x =
[[  7.5 -43.6  -5.2  42.1 -25.8   4.5  -1.4 -23.6 -20.0  10.8]
 [-33.1 -16.9 -32.3  27.1 -59.0  -2.5 -16.2   0.9 -31.9  44.3]
 [-13.1  14.1   6.1  14.5   3.0  47.5  17.3 -41.3 -58.2  -0.1]
 [-33.7 -16.9 -32.0  26.9 -58.9  -2.1 -16.3   0.9 -32.0  44.3]
 [-28.0   3.1  -7.8  29.2  25.2  -8.6  23.7 -14.3 -26.5 -23.7]
 [  6.3  25.4  53.8  28.0  17.6 -12.0 -15.0 -32.7 -60.7 -16.4]
 [-13.2   5.5 -34.3  54.9 -12.6 -11.5  17.3 -42.1 -57.5  15.9]
 [ -3.6   8.9  22.2 -35.6 -63.9 -25.6 -46.7  25.9  22.9  20.8]
 [-13.5  41.8 -22.4 -14.6  25.5  13.7   7.3  15.7   4.1  15.2]
 [ 34.2 -35.3   2.7  -7.6  -0.1 -41.0   1.5  -0.1  10.8 -12.4]]
Indices start at 1.
row 1 col 1	7.5
row 4 col 6	-2.1
row 10 col 10	-12.4
row 6 col 4	28.0
row 10 col 8	-0.1
row 3 col 4	14.5
row 1 col 5	-25.8
row 6 col 3	53.8
row 6 col 10	-16.4
row 5 col 8	-14.3
row 5 col 6	-8.6
row 1 col 6	4.5
row 5 col 7	23.7
row 3 col 10	-0.1
row 6 col 1	6.3
row 7 col 6	-11.5
row 3 col 5	3.0
row 2 col 3	-32.3
row 4 col 2	-16.9
row 8 col 2	8.9
row 10 col 3	2.7
row 7 col 7	17.3
row 4 col 7	-16.3
row 3 col 8	-41.3
row 4 col 8	0.9
row 9 col 6	13.7
row 8 col 7	-46.7
row 7 col 9	-57.5
row 8 col 8	25.9
row 9 col 4	-14.6
row 7 col 4	54.9
row 2 col 1	-33.1
row 3 col 6	47.5
row 9 col 1	-13.5
row 4 col 3	-32.0
row 5 col 4	29.2

W =
[[-10.9  41.4 -58.2  37.4  11.5 -34.4  29.6   2.6   7.5   8.1  -0.8  -3.7
  -14.5  -2.9   3.6]
 [  6.8  19.8  25.1  -4.8   8.4   8.6  17.2   3.5  -4.2 -12.0  28.8 -37.8
   37.0  12.8   2.6]
 [-26.2  43.8 -18.1  48.4  27.2 -39.8  30.2  15.2 -16.1  -8.3 -10.5   6.0
   -9.4  11.5  -2.8]
 [  5.1  41.5  26.4  -9.1  -1.3  14.6  17.5   6.4  24.3 -31.3  25.9 -54.9
   22.7   3.6   3.7]
 [ 22.4   3.5  -0.1  29.0  13.0 -61.5  37.2  -5.5 -13.8  23.2   0.1   9.7
  -11.7   7.4 -34.3]
 [ -7.3  26.5 -32.4  24.7  32.8 -31.5  22.0   0.0  -9.0   5.6   3.2 -11.5
    2.7  14.2  -0.6]]
Indices start at 1.
(1, 1) = -10.9
(4, 10) = -31.3
(5, 3) = -0.1
(5, 11) = 0.1
(5, 9) = -13.8
(4, 13) = 22.7
(6, 3) = -32.4
(2, 15) = 2.6
(5, 8) = -5.5
(6, 12) = -11.5
(3, 3) = -18.1
(1, 2) = 41.4
(2, 12) = -37.8
(5, 14) = 7.4
(1, 5) = 11.5
(4, 12) = -54.9
(3, 12) = 6.0
(1, 13) = -14.5
(1, 8) = 2.6
(2, 10) = -12.0
(6, 5) = 32.8
(2, 8) = 3.5
(5, 12) = 9.7
(5, 2) = 3.5
(1, 14) = -2.9
(5, 4) = 29.0
(3, 5) = 27.2
(1, 10) = 8.1
(6, 1) = -7.3
(4, 7) = 17.5
(2, 4) = -4.8
(3, 7) = 30.2

arr =
array([[-22.4,  -9.9,  17.0,   0.3,  10.9,  19.9,  -8.4, -22.6],
       [-23.3,  -6.6,  16.7,   5.7,  11.9,  10.5, -13.3, -21.9],
       [-21.4,  -7.2,  15.8,  -1.6,  14.6,  31.6,  -4.9, -31.2],
       [-23.2,  -9.3,  17.3,   0.8,  10.1,  19.5,  -9.2, -22.5],
       [-25.1,   4.1,  12.3,  -5.0,  25.5,  56.8, -14.0, -40.9],
       [-13.0,  -5.1,  20.4,   3.3,   0.3,   5.3,  -8.5,  -7.2],
       [-22.9, -13.8,  19.0,   3.1,   4.7,  10.4, -10.1, -15.4],
       [-22.7,  -4.7,  13.9,  -0.2,  20.5,  28.5,  -5.5, -28.5],
       [-25.8,   0.0,  15.1,   9.0,  16.9,   6.6, -14.1, -28.4],
       [-20.5,  -7.5,  15.8,  -1.5,  14.7,  32.1,  -3.6, -31.0],
       [-20.2,  -5.9,  15.7,  -0.9,  15.0,  31.4,  -1.7, -31.5]])
Indices start at 1.
(1, 1)	-22.4
(5, 3)	12.3
(7, 3)	19.0
(5, 1)	-25.1
(10, 4)	-1.5
(7, 2)	-13.8
(8, 5)	20.5
(5, 8)	-40.9
(1, 2)	-9.9
(9, 4)	9.0
(9, 5)	16.9
(8, 1)	-22.7
(4, 3)	17.3
(6, 8)	-7.2
(1, 7)	-8.4
(5, 4)	-5.0
(2, 2)	-6.6
(11, 3)	15.7
(3, 2)	-7.2
(9, 8)	-28.4
(3, 1)	-21.4
(3, 3)	15.8
(2, 8)	-21.9
(6, 7)	-8.5
(3, 4)	-1.6
(4, 1)	-23.2
(8, 4)	-0.2
(3, 7)	-4.9
(9, 7)	-14.1
(3, 8)	-31.2
(8, 6)	28.5
(4, 2)	-9.3
